(in the rows, 128 means zero)
Where one turn sends some rows of the set: a few examples, then the rows asked
mili: [136 118 133  94 135 123 163 132 117 184 124 134 153  96 119 131 105 134
 136 123 115 145 147 130 111 113 116 128 101 128 110 124 138 148 110 136
  87 143 128 122  99 119]
vizu: [141 140 120 113 121 100 124 107  99 124 120 171 125 197 126 123 109 163
  93 135 131 130 135 134  98 141 117  89 171 143 125 133 128 122 121 155
 142 134 109 144 108 111]
zov: [145 162 119 108 134 136 135 128  92 146 136 172 164 126 108 164  93 119
 130  88 112 155 109 126 126 143 122 140 133 125 137 127 122 173 132 121
 101 149 120 143 119 145]
gufu: [138 127 128  93 143 142 153 133 123 173 136 129 139 114 126 139 116 154
 120 110 108 177 143 146 131 114  98 136 105 117 117 124 131 160 104 145
 124 154 118 106  89 103]
depa: [155 137 133  62 122  94 134 130  87 166 155 116 156 117 128 119 112 127
 142  99 133 148 123 106 129 128 140 133 153 154 125 115 147 142  98 128
 124 155 140 162  92 126]
topu: [135 146 129 111 124 102 128 107 102 112 125 168 124 198 114 119 110 168
  95 128 125 128 144 131  89 138 114  92 166 134 123 144 142 127 124 159
 136 128 106 142 110 115]
dum: [131 127 131  96 139 108 130 102 104 120 124 170 120 190 129 103 124 164
  95 131 127 117 151 145  88 124 124  99 157 143 126 135 136 137 107 151
 127 132  85 128 109 101]
Vela: [120 130 125  95 123 115 128 107 109 137 127 187 118 183 141 117 123 145
  79 129 138 129 144 149  87 128 122 102 166 142 131 139 126 118 100 140
 126 135  95 117 104 103]
Rubuz: [140 129 113 106 116 107 118 109 116 123 110 168 109 182 129 117 108 151
  91 134 127 133 146 146 107 128 134  95 172 123 127 132 125 137 124 155
 132 131  90 129 104 125]
vomot: [130 164 134  72 141 130 158 122  71 138 164 143 146 125 108 120 125 135
 136  87 137 150 134  90 111 123 123 131 137 143 125 125 160 156 119 106
 113 147 137 140 103 144]
Mas: [145 171 114 115 114 126 129 123 106 162 137 178 170 126 123 157 106 123
 115  83 115 160 126 138 138 118 134 125 114 130 143 130 122 161 138 138
  87 147 115 146 120 135]
tirib: [140 150 141  64 127 106 139 124  93 150 167 117 152 123 113 120 124 131
 138  78 132 152 133  99 116 118 134 131 151 141 122 136 170 151 106 127
 116 148 136 155  91 137]
Pebep: [157 158 131  81 119  94 144 131  85 167 138 124 166 111 143 123 104 134
 154 114 117 128 118 108 118 132 124 125 121 153 111 110 153 140 112 131
 109 150 145 140 113 103]
minit: [128 129 117  89 146 149 170 129  86 164 149 144 128 127 124 152 129 125
 108 120 131 183 132 132 148 127 110 124 132 135 113 125 125 149 119 102
 105 144 128 118  72 127]
zus: [160 162 121  83 112  95 143 132  80 166 150 135 155 115 134 105 102 136
 139 113 141 141 139 107 130 125 140 122 122 164 134 102 132 133 120 138
 117 158 142 155 113 116]
Bez: [129 126 123  92 138 148 161 122 111 176 136 137 148 121 140 138 133 152
 110 104 113 197 144 145 148 107  99 128 120 122 123 129 130 152 111 132
 118 148 123 110  94 117]
pazim: [135 138 136 100 139 129 161 143 108 170 148 135 136 111  99 129 110 144
 119 121 123 158 157 139 112 112 115 125  81 124 122 129 132 143 117 149
  94 153 120 120  87 106]
Rab: [143 144 115 110 120  99 129 106 105 132 122 175 131 183 123 114 108 159
  85 134 144 132 138 136  84 147 114  92 178 141 122 144 133 123 114 158
 137 135 102 127 105 108]
Mita: [158 150 125  95 130 117 133 107  97 141 152 146 177 138 128 160 121 125
 128  81  93 161 105 134 151 148 122 144 127 134 119 140 156 161 112 140
  95 145  98 152  96 101]
Zalog: [150 144 121 100 126 122 123 113 104 162 136 164 180 130 118 169 110 122
 125  76  99 162 105 134 135 137 129 141 135 129 134 133 136 164 109 137
  95 152 108 162 106 126]
varil: [129 174 132  83 115 122 149 116  91 161 150 143 165 120 134 136 131 133
 139  82 125 147 126  94 108 111 124 106 134 143 114 135 167 146 123 112
 104 140 155 140 107 135]
buli: [164 179 117 110 121 116 139 119  98 138 162 152 159 133 139 150 115 125
 123  98 107 150 121 141 159 140 124 131 101 141 117 132 145 158 138 146
  93 145  98 132 100  88]
ves: [137 139 119 106 109  96 130 106 105 128 125 179 123 185 129 112 106 151
  92 136 138 135 133 125  86 146 119 103 173 139 128 132 134 104 113 153
 141 140 112 135 106 106]
zoz: [163 177 114 105 115 123 128 114 111 143 150 149 167 136 143 158 111 141
 128  79  99 159 115 120 157 134 104 149 129 134 115 126 152 172 126 143
 130 146 116 135 108 104]
Forop: [140 159 128 116 121 124 142 125 125 164 130 161 174 114 124 160 106 118
 136  89 106 155 112 128 119 120 124 122 123 108 124 140 145 166 141 137
  88 146 124 132 112 137]
zalek: [136 137 110 101 103 112 117 107 118 123 118 182 115 173 137 116  99 138
  87 124 127 133 142 144  98 144 135 104 174 125 130 139 129 126 115 153
 129 129  88 122 110 122]
Rimo: [147 146 133  72 128 108 150 125  93 169 154 122 163 121 145 104 113 157
 141  98 135 154 145 102 130 117 106 137 139 162 127 112 143 146 104 133
 143 153 148 143 115 118]
gugub: [141 143 112 101 110 101 124 106 105 120 116 166 117 179 125 112 112 153
  81 129 135 131 152 143 101 137 122 102 177 130 117 146 143 134 118 158
 122 122  84 115 106 117]
Mig: [159 166 119 101 137 124 151 120  72 125 157 148 161 138 133 154 108 123
 129 100 105 159 107 131 160 162 111 142 128 140 116 130 141 165 134 124
 102 139 106 134 104 109]
tuka: [133 138 116 100 125 106 124 103 102 136 117 179 123 182 130 112 125 157
  82 129 140 129 139 148  83 128 123  95 173 139 126 138 132 134 103 147
 127 139  88 114 107 103]
dig: [122 130 134  95 126 106 131 111 107 124 130 175 119 183 132 110 118 150
  86 130 131 123 150 151  82 131 115 113 155 136 127 143 138 121 103 150
 119 131  87 113 110  96]
Defiz: [138 144 121 110 120  98 133 104 101 123 123 170 134 185 118 110 110 162
  86 130 142 134 144 136  84 144 111  95 175 137 124 151 142 125 116 161
 131 131  98 125 111 112]
tigir: [161 157 119 108 121 109 152 116 105 155 142 142 170 123 159 150 118 117
 136 112 104 161 102 134 160 141 117 124 124 133 105 133 149 152 141 135
  95 142 117 125  98  96]
luku: [128 133 118  89 135 139 175 111 109 175 146 137 148 114 148 138 140 128
 122 116 125 169 140 121 142 117 113 107 121 144  96 137 152 141 117 113
  94 135 134 119  73 112]
bobem: [129 145 129 105 113  98 134 106 105 113 134 175 123 186 118 110 110 156
  93 126 134 134 142 120  81 142 114 106 167 129 127 145 151 109 119 156
 132 133 105 131 110 112]
Libob: [139 186 129  84 117 118 149 120  91 143 176 139 147 122 115 115 126 138
 130  83 142 148 147  91 115 114 137 110 121 152 122 133 166 147 130 130
 113 147 141 146  95 129]
vip: [137 141 114 100 106 108 124 103 113 105 128 170 114 177 139 112 107 142
  88 125 122 133 146 143 104 147 130 109 167 124 122 148 144 125 120 157
 124 121  81 116 108 114]
Tana: [128 116 127  84 138 138 155 128  97 181 144 124 145 124 120 157 127 137
 109 109 118 195 132 143 137 130 115 111 129 130 116 139 132 133  97 127
 106 146 135 138  68 119]
mabeb: [134 122 135  91 152 132 166 148  90 158 137 129 132 114  98 138 101 133
 125 127 118 159 144 139 124 130 106 148 107 118 120 121 128 158 115 128
  94 145 115 115  95 125]
bam: [156 146 124  73 137 110 151 132  64 156 149 134 147 118 125 114 104 131
 145 118 135 139 120 102 125 141 128 139 136 161 125  96 132 149 107 115
 123 159 135 144 105 118]
Lirib: [133 137 122  99 128 100 127 103  99 128 118 174 124 183 128 105 124 160
  84 128 137 127 145 148  84 128 120 101 167 136 125 141 139 132 105 154
 122 135  83 112 112 101]
Buf: [130 138 117  98 131 137 169 125  92 180 152 147 140 126 135 137 140 137
 102 120 137 188 147 138 149 112 118 104 109 146 122 127 124 128 121 124
  97 149 133 126  77 111]
Pibir: [137 161 136  75 132 126 147 124 108 162 165 129 154 121 126 112 119 154
 139  83 137 150 145  92 112 111 108 130 135 153 120 125 157 157 106 130
 148 152 150 139 101 124]
tiro: [138 136 118 103 118 107 126 106 111 109 121 160 107 187 129 113 116 154
  90 131 124 132 147 145 112 130 129  97 170 123 120 141 141 139 128 158
 127 124  84 124  99 118]
Sos: [143 142 106 103 107 103 117 106 111 128 113 171 115 176 126 116 108 150
  80 129 138 129 146 143  98 136 125 100 180 131 120 140 134 135 113 156
 128 126  88 119 104 117]
dola: [128 128 124  96 136 113 126  99 105 131 118 180 120 190 133 110 128 159
  91 128 134 125 146 144  91 122 128  90 168 147 130 132 127 135 107 143
 129 136  94 132 107 110]
nuv: [153 167 117 107 108 120 127 119 111 154 131 157 179 132 133 155 103 145
 128  74 100 163 121 123 149 123 106 150 134 125 133 122 139 169 126 143
 120 145 121 143 129 129]
saf: [134 114 142  84 144 127 153 138 100 169 144 113 147 116 101 148 111 143
 120 112 107 177 140 145 121 132 109 129 111 119 116 140 140 140  96 144
 101 145 124 132  77 113]

luku goes to tigir
vomot goes to minit
Defiz goes to tuka
Where do these go?
bobem goes to Vela
dum goes to Rubuz
depa goes to saf
zus goes to pazim
nuv goes to Pibir

